One hidden turn or mirror swaps the rows below in pairs. Which row is each named row swapped with?
q825: [-16   0  -2  -7  -2  -6 -15   4  -5  19  -3 -15   5   3 -17  -8  -1   1
  -5 -16  -5 -25  14]
q679: [ -2  -3   3   0  -5  11  14   5  -7  -1   4  -7   3   3  -2  -8  -4 -10
   0  -9 -10 -42   2]
q586: [-24  -7   8   1 -17  13  22  -3   2   0 -11  -7   9  10  -3  -7 -19   0
  -6   0  -4 -12  19]
q161: [ -6 -23  10  -9   2   4  15   2  -1   2  20 -10  13   6   2   5   9  -7
   0 -13 -16 -12 -26]
q483: [-10  -7   1 -16  -4  16  -8  -3   2   5 -13  -6   4   3 -11  -8 -22  -2
   4  -4  -8   6  24]
q218: [-11   6 -11   8  -4  -4  -6  -1  11   8   9 -11   3   5  14  -7 -20   0
   3  -9  -7  28 -33]
q754: [ 11 -15   4  -2   3   8  19   4   7   1   3 -13   3   2  -6  -8  15  -1
  -3  -8  -5   1  28]
q6: [-19  -4  11 -22  -8  -2   8  -3   9  17   8  -7  -5  11   9 -11  18   9
 -13   0  -7  -6 -18]
q143: [ 10   1  11   0   9  24   4  -7   9  24   6  -5   9  -9  14 -12   2   2
  -7 -17  -1 -14   6]
q747: [  9   6   6   0 -13   5  25   1  -1  17   6  -8   5   5  -3  -8 -13   2
  -5  -7  -9 -12 -44]
q577: [  8  -4   9  -7   4   9   3   5  -3   9   8 -10 -13  -2  -9   1 -33  -7
   0  -6 -15 -20   8]
q741: [ 18  -4  -1  -1  15   5  13  -1   8   4   1  -3  16  -6  -1  -7   8   5
   1  -7 -13  35 -12]
q766: [ 28  -3  -8  10  -5   6  19   2 -10  17   2  -6   9   2  20 -12   7   4
   9  -5  -7  -6   8]
q444: [  6  13   1  13   4  -4  -6  -3  16  19  -2 -25 -19   7  -6 -10 -12 -13
   2  -5  12  11  -5]
q855: [-27  -4   4   3  -3  13  -2   2  -7   4  16 -10   9   4  26  -8  -8 -14
  -2  -3  -5   3 -24]
q63: [ 20  15   3  16   8   1  12 -18   5  12   5  -4  10   9  -6  -8 -23   1
 -11 -21 -16   8   0]
q522: [-22 -13   4  10 -12   2  -7   4  -1  10  11  -9  -5   4  27  -8   3   2
   8  -6  -9  24   4]
q150: [  7   4  -4  17 -11  -4   8   6  -3   7 -30   6   9  18 -15 -11 -16  -5
   1   1  -4  -6   9]
q157: [ 25  14   3  15   7  -4   5   0  15  13  -3  -7   1   8 -13   5  -4 -11
   9  -1   7   0   4]
q352: [-21 -13 -11  -6  -2  -4  -3   8  -2  11  16 -14   9   2   2  -7  17  11
   0 -22 -14 -19 -19]
q863: [-12  -4  -5  -1   5  -7   5   1  -4   3   9  -4   2   5  -8  -4 -10   6
  -9  -1  -3  37 -31]
q120: [-17  10   3 -12   8  -7  16   1  -6  10 -12  -9  10   5   8  -8   0  -2
  10  -8  -7  -9  24]
q286: [ -7  19   5  34   1   4  11   7  -6   4  -5  -5  11   9  -4 -12 -13  -3
  -3  -8 -12 -11  11]
q50: [  3  -6 -15   2 -14  -5  -3  -2   3   3 -11  -6   9   2   1  -4  13   9
   0  -4  -6  -5 -43]
q280: [ -8  14  -5  14  -4 -15   4   0 -11  -5  -2   0   6   6 -11 -16 -20   5
  19   6 -25   2  -2]
q213: [ 13  18  -8  12  15  -8  14 -13   6  10   4 -16   4  -5 -17  -2 -20  -3
  -9  -6   5  -3   1]
q707: [ 19   7  -6   1  -1   7   4  -1  12  18  13  -7   9  -5  -8  -9  12  -7
  -1  -5  -7  15 -35]
q689: [-32  -1  16  14  -5   1   4   3   8   9  -8  -7   4  -1 -14  -3 -19   1
  13  -4 -11 -11  12]
q480: [ 15   7  -4  31   6  -4   7   0  16  11 -11  10   8  12  -6  -8  -9  -3
   4  -5 -10 -13   4]
q279: [  4 -17 -12 -20 -16  -3  -1  -3  12  22  15 -18  -1  -4   4  10  10   7
   0 -15  -7  -3 -15]
q751: [-25   6   0 -17 -11  17   4  19   2   5   1 -14  -3  -3   2 -20   6  -1
   2   7  11  -6 -13]
q629: [-12 -19  -1 -13  -6   0   5   4   0   8  11  -6 -10 -17   2   9 -12  15
  12  -4 -25  11 -20]
q359: [ 20  15  -3   4  -1  13   3  -1  12   9   7 -29   6  -8  -4   6  -6 -14
  -1  -6  10   0   1]
q730: [  1  -2  10   2  -3 -10   3   8   2  15  -9  -7   3   7 -32  -8 -20   2
  -7 -10 -12  25  -9]
q886: [ -8 -16  -8  15 -15   2   4   2  10   6   1  -9   6  -4  19  -5 -14  -4
  -5   0  -3   7  26]
q652: [  7   3  -7  13   1  -9 -11 -14  -4   8  -4  -5  -7   3  -8 -19 -27  12
   2 -15 -26   0   4]
q975: [-14  -3  -2  17  -6  12  14   0   0   3  12  -4   8   7  13  -6   9  12
  -2  -8  -8   4 -42]
q194: [  0  -4  11   1  -1   3  -5  -1   1   4 -11  -8   1  -1  -7  -6   6  -1
   6  -5  -5  37 -33]
q510: [-31  -8   6   4 -15   9   3  -2  17  16 -11  -7   4   2   4  -8  21   9
  -7  -9  -2  -3 -17]
q939: [ -6  -9   3  14 -12   1   0   0  -3   1 -16  -8   7   3  13 -10   2  -6
  -1 -11 -11  16 -42]
q882: [ -6  -5  -2   7   5   4   8   4  -5  -1  -9  -6  17  17   4  -7  14 -14
  -3 -11  -5 -15  19]
q867: [ -8   5  10  23   2   4  16 -12   1  24  13   5  11   2   1  -4  -2  11
  -4 -15 -20 -11  15]
q930: [ -1 -21  -7  -1   4  20 -10  -6   1  23   6  -9   1  -8   6 -19   5   6
 -13 -27  -8  -3 -16]
q565: [-10   0   7   8 -17  16 -17   5  -2  18  -8 -10  -8  -3  13 -33   0  12
   4   7  -7  10 -15]
q703: [-31 -17   2   3 -23   4  13  14  -4   6  -3   2  -1  -4  -1  -7   3  15
   9  -5 -20  -3 -14]
q258: [-16  -5   9  -1  -5  -5   1  13  -9   7 -14   2  -2 -10  -1 -25 -16  19
  16  -9 -18   7 -24]
q748: [ 12 -11 -12  -7 -10   2  13   6   8  14   3  -8   7   3  22  -3 -27   4
  -5  -4  -8  10 -33]
q66: [ 13   0 -15  -3   7 -10   9 -15  14  -7   5 -18   4  -3  -8   4  -9  -7
  12  -1   4  -3 -26]
q231: [ 13  -1  -4   6  -7 -21  13 -11  -7   3  -3  -2   7   2  -3   7 -23  22
   7  -7 -18  15  -2]
q646: [-23 -13  -1  -6  -2  13  -4  10  13  13  -3 -25  -9 -10  -2 -16  13   2
   6  -9  10   7 -11]
q663: [  8  -6   6 -26  -3  -8  -5  17  -1  -3   8  -6  -6   4  -2 -20  -3   6
   0 -13 -21   2 -29]
q125: [ -6  -6  -3   4  -4  13  -5   0   2  11   5  -3  -2   7 -18  -6   5  11
   8  -8  -8  41  -7]
q152: [ 24  -4   5   2  -8 -13  23   2   0   0   8  -9  -5   7   6  -7 -13  -2
   1  -1  -6 -28  -9]
q130: [  8   6  -1  -9   1   2 -12   4   2   9   1 -10  -1   8  -4 -11 -32   2
  -5  -4   3  -6 -33]
q350: [ -1   1   0  -1 -12  -2  28  -3 -13   7   6  -7   0  -2 -10  -7  22  10
   5 -10 -11  -5  18]
q624: [-16 -24  -5 -18 -18   6  20  -7   2   3  -2  -3  16   5   7   8   5   9
  -4   4   0   1 -10]
q159: [  4   5   3  -5 -11 -10  28  -3  10   8 -14  -7 -12  -3  -1  -5 -26  10
  20  -7  -4  -6   8]
q35: [  3  16  -3  18  -7  -1   4  -9   0  10  -8  -8  -1   2 -13 -12 -14 -18
  12   2  -3  26   9]

q286 pairs with q975
q882 pairs with q510
q751 pairs with q350
q125 pairs with q359
q741 pairs with q444
q352 pairs with q586
q646 pairs with q754
q747 pairs with q280

